In the data rows, zero lies at 4.5, halfway between 4 and 5.
Each row belongs to one hidden group. Groups can overlap: rows of different groups may look alike.
The table:
[3 6 3 3 5 3 3 5]
[7 4 6 4 3 4 5 3]
[8 4 6 3 4 3 3 5]
[3 5 3 9 7 5 4 2]
[3 6 4 3 5 4 3 4]
[3 4 2 6 3 8 4 6]
[4 4 6 3 3 3 6 4]
[4 4 3 4 4 9 5 6]
[6 4 9 4 3 3 4 3]
[4 4 6 4 3 3 6 4]
[4 4 3 3 5 7 5 7]
[4 5 3 5 5 3 4 5]
[4 5 2 4 4 2 3 5]
[5 5 5 4 6 3 3 6]
[3 4 6 2 4 3 5 3]
[6 5 4 6 5 5 3 3]
[5 6 2 5 6 3 3 4]
[4 4 3 3 7 5 9 3]
[4 5 6 2 4 4 3 4]
[6 4 4 8 3 3 5 5]
[3 5 4 2 4 3 3 4]
[4 4 3 3 5 7 5 7]
[4 5 5 3 5 4 3 3]
[3 5 2 9 5 5 6 3]
[4 4 3 4 4 8 4 8]
[5 4 4 3 9 5 5 6]
[3 4 2 5 5 4 9 3]
[4 4 9 3 8 2 2 5]
[4 4 6 3 3 4 6 3]
[5 4 4 6 3 8 3 4]
[3 5 6 2 4 4 4 3]
[7 4 4 5 3 3 6 3]
[7 4 6 3 4 4 4 5]
[3 4 4 2 5 6 3 4]
[9 5 4 9 4 3 4 4]
[4 4 3 4 4 9 5 6]
[4 4 2 6 4 6 6 6]
Rows drawn again from the table, each followed by its group:
[3 5 4 2 4 3 3 4] S
[6 4 4 8 3 3 5 5] S
[4 4 9 3 8 2 2 5] S
[7 4 6 3 4 4 4 5] S
[9 5 4 9 4 3 4 4] S
[4 4 3 3 7 5 9 3] V
[4 4 3 4 4 8 4 8] V
[4 4 6 4 3 3 6 4] S
[6 5 4 6 5 5 3 3] S
[6 4 9 4 3 3 4 3] S
[3 6 4 3 5 4 3 4] S
[5 5 5 4 6 3 3 6] S
[4 4 6 3 3 4 6 3] S
[4 4 3 3 5 7 5 7] V
[4 5 6 2 4 4 3 4] S
[7 4 4 5 3 3 6 3] S
[4 4 3 4 4 9 5 6] V
[4 5 5 3 5 4 3 3] S
[4 5 2 4 4 2 3 5] S
[8 4 6 3 4 3 3 5] S
[3 4 4 2 5 6 3 4] V
[4 4 6 3 3 3 6 4] S
[3 5 3 9 7 5 4 2] V
[3 5 2 9 5 5 6 3] V
[4 4 2 6 4 6 6 6] V
[3 4 2 6 3 8 4 6] V
[5 4 4 6 3 8 3 4] S
[5 4 4 3 9 5 5 6] V
[4 4 3 4 4 9 5 6] V
[3 4 2 5 5 4 9 3] V
[3 4 6 2 4 3 5 3] S
